Families of rows that turns and mirrors carry onto each other, the same ones carrying the whole set onto itself: the rest of each named row's family, in list order:
4 families of 8 rows:
tofi: [ -4 -20  12 -17 -10  19  19  -1  -9  -2  -8  -6  -9  11]
tikib: [-10  21 -11   7 -17   4  -2  -2   3  -5  -5  -9   8  -7]
Dogog: [-19  23 -12   6   2  10   8   9   8   3  -6  -5  15  -1]
beb: [  0  25  -6   6  16   7  -6 -11  15  14  -7   5   3   7]
zere: [-15  23  -1  14   6  11  12   4  14  13   2  -1  15   4]
pepa: [ -1 -22  10 -20   1  14   5  -9 -10  -3  -7 -10 -12   0]
mito: [-3 26  2 14 15  9  3 -4 16 16 -3  1  6  7]
Sodod: [ -7  30 -10   1  14  12   6   4  18  10  -1   5   8   5]
Zif: [ -2  21   2  20   9   8  -2  -6   6  12 -13 -10   5   3]
nol: [-13 -20   6 -25  -4  22  18   1  -5   0   4  -6  -5  -1]
pom: [ -8 -17   2 -25  -9  19  25   2  -3   3   8   1  -1   1]
Vedu: [ -2 -13   9 -30   7  23  20  -2   6   5  12   5  -8   3]
tuki: [ 1 34 -9 -2  0 13 -5 -6 19 11  3  6 -6  4]
fovi: [-15 -18   6 -21 -19  21   2  -8   1   0  -1  -9  -8  -5]
totor: [-14  17  -1  20   1  10   7   1   4   9  -9 -12  14  -2]
Lari: [  9 -14   8 -23   4  11   2 -15  -4   7  -5   1 -21  10]
kesak: [-12  24 -10   4   7  11  10   1  18  12   4   8  18   2]
supug: [  3 -11   7 -29   5  13  17  -7   7   8  12  12 -11  11]
Fozog: [-16  17 -13  11  -4  15   8   2   2   6  -9  -9  19  -6]
dero: [  5  28  -8   7  15   7  -5  -5  11   7 -13  -3   1   3]
gusib: [  8 -18  15 -19   0  14  11  -9  -5   1  -9  -1 -15  16]
pufi: [ -4  18  -9  14   5  10  -9  -9   0   9 -20 -10   4   0]
sesit: [ -3 -20   4 -18 -10  17  11  -6 -15   2  -8 -11 -11   0]
lada: [ -4 -16  11 -23  -6  22  27   2   0   2   3   4  -5  13]
zar: [  8 -13  14 -24   3  16  19  -6   5   4   2   8 -12  17]
Setim: [  4 -16  11 -20  -8  10  -8 -20   5  -2  -4  -4 -14  -1]
bivi: [ 10  -8  11 -28  -3  18   5 -18  17   4   9   7  -9  -1]
bav: [ 11 -14  13 -25  11  14   7 -13   2   3   2   2 -15   5]
rapo: [-18  27 -13  -1 -11   9   3   4  16   3   8   4   6   1]
vabo: [  9  27  -8   6  -7   8 -11 -11   6   3 -10  -7  -3  -4]
Netus: [ -8 -10   5 -28 -13  29  14  -6  13   6  12   2  -4  -5]
butet: [ -6  21 -10  12   3   6  -3   0   0   0 -18 -13   8  -3]

The rest of the family of nol: Dogog, pepa, Sodod, Vedu, dero, bav, butet
The rest of the family of rapo: tikib, tuki, fovi, Setim, bivi, vabo, Netus
The rest of the family of zar: tofi, zere, mito, Zif, totor, gusib, lada

Families of rows that turns and mirrors carry onto each other, the same ones carrying the whole set onto itself: the rest of each named row's family, in list order:
10 families of 4 rows:
fitas: [ 13 -10   8  14  -1  28   5 -20 -33  17  15  -1 -24]
nuniv: [ 22 -20  15  17  -2  16   9 -16 -31  18   7   0 -38]
zad: [ 10  -6  10 -10   3 -17  -7  -5 -14  20   0 -27 -26]
mafev: [ 31 -23  12   3  -8   1   3 -38 -23   8  -7  -9 -36]
fubup: [ 15   8   5 -11  10 -13   5 -14 -31  21  -7 -32 -28]
mufem: [ 20  15   5 -13   1 -14  15  -7 -13   5   4 -10  -5]
riv: [ 20 -12  11  13   2  24   8 -12 -21  26  19   1 -24]
Kofiv: [ 6 12  7 -6  0 -4 22 -6 -1 14  3 -4 -8]
bugi: [  4   3  15 -15 -12 -15   1 -13 -17  14  -3 -26 -26]
binu: [  6   3  16 -19  -4 -10   3  -8 -20  28   4 -19 -39]
Kip: [ 38 -27   0  -5  -6   4  14 -31 -16  20  -4  -7 -31]
fikod: [  8   6   4   4   7 -18  15 -18  -6  12   9   2  -8]
disab: [  9 -13  20  10  -6  19  10 -12 -27  13  19   3 -33]
nud: [ 12  -8  12  18   9  16  10 -17 -43   8  10 -13 -27]
Rifi: [ 34 -18   8  -2  -8  13  27 -32 -20   9 -11  -2 -23]
tofa: [ 40 -17   5 -10  -8  21   8 -19 -22  10 -10 -13 -29]
nop: [ 29   4  14 -14   7 -12  -7 -18 -25  23   4 -26 -32]
siviv: [ 11  12   3  -3   6  -1  19  -9  -7  22  18   7 -13]
suzuk: [  3   9   6  -1   4 -20  -2 -18 -29  19   5 -20 -29]
duton: [ 17  -1  13   8   0  23  23 -23 -39  13  10   1 -31]
Nel: [ 33 -22  10  -3  -6   5   4 -27 -26   1 -16 -20 -29]
zotek: [ 28 -21   4   3 -10  17   1 -27 -23   3 -18 -10 -25]
Zol: [ 16 -13  23   0   1  27  15  -7 -34  17   9 -11 -36]
Dibud: [15 15  7 -2  4  0 12 -7 -7  0  1 -1 -3]
Gatip: [ 17  -2  11 -17 -10 -19  -2 -15 -20  13  -9 -22 -36]
ligek: [ 12   4   8 -16   0 -19   9 -18 -27   4 -13 -23 -30]
deta: [ 20   8   8 -10  -8 -12  20 -14  -2  15   4   9 -15]
tifab: [ 42 -22   3   0  -1   8   2 -30 -27   7  -4  -8 -30]
ruzul: [ 36 -21  -4   2   6  15   7 -25 -16   2 -10 -13 -16]
Zolum: [ 20  10   5  -9  10 -13  22  -9  -5  17  16  -2 -13]
ribo: [ -2 -11  10  13  -4  18  23  -8 -30  10   6  -1 -27]
gikef: [22  5 -4 -6  5 -9 -1 -8  1  8  5 -3 -8]
Tiv: [  4  14   7 -19   4 -11   8 -13 -23  14   2 -27 -20]
bese: [ 24  -9   8  14  15  21  14 -14 -36  18  12   0 -31]
babuv: [ 15  -5   9  13  13  24  20 -14 -28  17  16   0 -18]
kazi: [ 28 -26   3   7  -3  19   9 -30 -14  16  -6   0 -32]
gona: [ 37 -28  -1  -8   4   2  18 -14 -18   7 -11 -13 -35]
sokag: [ 12  13   1  -8   8   3  19   4 -11  15   8  -6  -7]
Soson: [ 13  16   9   1  -6   2   6 -23  -9  14   9   3  -2]
derog: [ 16   4  15 -16   3 -21  12  -8 -21  16  -6 -26 -34]

The rest of the family of ruzul: binu, nud, deta
The rest of the family of Kip: fubup, disab, Dibud
The rest of the family of Zol: Rifi, suzuk, gikef
The rest of the family of sokag: mafev, riv, ligek
The rest of the family of derog: fitas, Kofiv, tifab
The rest of the family of Nel: siviv, Gatip, babuv
The rest of the family of nop: ribo, gona, Soson

Families of rows that turns and mirrors carry onto each other, the same ones carrying the whole set onto itself: the rest of each named row's family, in list order:
4 families of 4 rows:
V: [ 15   0 -13 -14 -12 -10 -11 -18 -13]
Z: [ -5   3   9  -6  -2 -22  -6  12  -9]
D: [ 11  -3 -25  15  -7   4   6 -16 -10]
J: [  6 -10  -7 -22  -7  -7 -11 -13  -9]
T: [  4  -6 -20  16  -4  14  -4 -19  -2]
N: [-8  7 -3 29  1 -3 -1  6 -1]
M: [  8  -3  -7 -14  -8  -3 -22 -19  -5]
Y: [-7  5  5 17 14 -6  4 10  1]
K: [  0   3  12 -14   8 -14 -13   2  -2]
P: [ -4  10  10  -1  -4 -18 -18   6  -5]
S: [  4 -14 -23   7  -3   9   7 -15  -6]
H: [  4  13   3  -3  -7 -26  -9   6 -12]
W: [-8 -1 -7 23  3 -5 12 10 -5]
E: [  2  -7 -14  16  11  13   7 -12   2]
G: [  0  11  -9  26  -3 -12   8   7 -10]
X: [  9  -9  -7 -16   6   5 -10 -21  -2]

The rest of the family of Z: J, S, W
The rest of the family of H: V, D, G

Families of rows that turns and mirrors carry onto each other, the same ones carrying the whole set onto itself: the rest of each named row's family, in list order:
3 families of 5 rows:
liku: [  2  -1   6  16   6  17 -30  -1  -6  -7   1  -1 -11  -7  -6  20   3   2]
ber: [  1  -2   8  20   0   8 -19  -4 -12   2  -3   7 -21 -12  -7   7  15  18]
nutik: [  6   5   0 -21   3 -11  18   3  15  -7  -4   1   1  13 -13  12   2   7]
fofun: [ -6 -11 -10   6  17   0  -9 -15 -15   6  22  -3  -5 -18 -18  -9  -1   6]
ropu: [  0   3   8 -17   0 -25  16  12  -5  -4   0  -9   1  10  -8   8  13   0]
gov: [  0   3   3  -3 -16   4   5  -7   3   1 -24  14  -6  -9   3  17  -2  14]
siz: [-23   5  -2 -10  18 -15 -10   7  -4   5  19  13  10   6   5  -5 -10  13]
Nozu: [-13   9 -17 -23  22 -12  -6  -1   7   9  19   4   0   4  -7  -8   0   7]
semil: [ -4  11  -2  21  -7  10 -18  10  -2  -6   7   8 -11 -12  -3  17  20   5]
pes: [ -5   1   9 -10  -2 -27  15  -1  21   3  -1  -6  -2   1  -6  16   5  -3]
sif: [-12   1  -5   8  11   0  -8  -7 -20 -14  17 -11   4 -20 -23   4  -9  16]
Nefu: [ -8  -8 -17  10  22  -5 -15 -11 -19 -12  11 -10   0  -8  -2  -1 -11   4]
fep: [-14   5  -7  -7  20 -29  -2  -3   8   2  18  -5  -5   8  10  -4  -7  12]
lozod: [ -7  11  11  -8 -16   2 -10  -6   9   6 -16  -1  -9 -17  -3  27  -2   0]
fivid: [  0  13   9  -9 -23   3  10  -3  -1   8  -3   2  -7 -17  10  16 -11   4]

The rest of the family of lozod: liku, pes, Nefu, fep
The rest of the family of nutik: ber, fofun, gov, Nozu
The rest of the family of semil: ropu, siz, sif, fivid

Families of rows that turns and mirrors carry onto each other, the same ones carrying the whole set onto itself: the rest of each named row's family, in list order:
4 families of 8 rows:
geles: [-12  -5  -6 -10 -10 -10   9   8   7]
pir: [ -2 -11  28 -14  -9 -14   7   9 -11]
luzo: [ -2   1 -13  -1   8 -18  22  10   4]
mobu: [ 13  -3   4   2  -1 -25 -14  10 -11]
gotoz: [ -5  -4   0   0 -20  11  16  10  -9]
Donud: [ 15  15  25  10   4 -16  16   4 -22]
sidom: [  5  -5  18  -9   4 -12  21  -3 -31]
Vavis: [ -1  -7  11  -4  -8 -28  -2  21   1]
guve: [  4   9  32   1 -14  -9   3   2 -19]
Kad: [ 21   0   7   4  13 -25   0   6 -19]
teset: [ -2  11 -12  12 -12 -11  -2  13  -1]
Sef: [ 13  17  10  17  -1 -27   4  14  -9]
kir: [ -1   0 -13   9 -14  -1  15  17  -2]
vas: [ 0 -1  1 -8 12 -7 33  0 -8]
dasu: [ 11  16  -8  16  10 -10  21   7 -14]
filid: [  4  10  14   1   1   7  23  -5 -25]
sidiv: [-10  -7   8 -17  -5   0  21  -2  -5]
muv: [ -7 -10  14 -13 -18 -12  -2   3 -17]
vima: [ 7 15 -1 17 10 -6 17 11  5]
zilub: [ 5 12 17  6  9  7 26  0 -7]
Geter: [ 17  -4  20  -5   7 -14   2  -2 -26]
dil: [ -6   6  20  -1 -11  12   9   1   0]
Mobaz: [  3   0   2   2  -6  11  30   6 -17]
bubo: [  7   4 -11  12   0   0  29  14 -10]
Fot: [ -8   5   9  -3 -21   7   1   0 -12]
Sitip: [  0  -3  -7   2  -9 -29  -4  15  -7]
runis: [ 10  -1   8   3  11 -33  15  19  -5]
ful: [ 12   2  -3   6  13 -29  18   9 -20]
Zuda: [ -4  10   2  10 -10  -2   1  12  12]
Guvu: [  3  11  18   8 -18 -19  -9  12  -6]
bebe: [  9  -7  18  -8  -7 -14 -12   2 -18]
fud: [  9  -5  25  -7  11 -19  23   8 -17]

The rest of the family of Mobaz: mobu, gotoz, Kad, kir, Geter, bubo, bebe
The rest of the family of runis: pir, Vavis, vima, zilub, dil, Zuda, fud
The rest of the family of geles: luzo, Donud, guve, Sef, vas, sidiv, Guvu

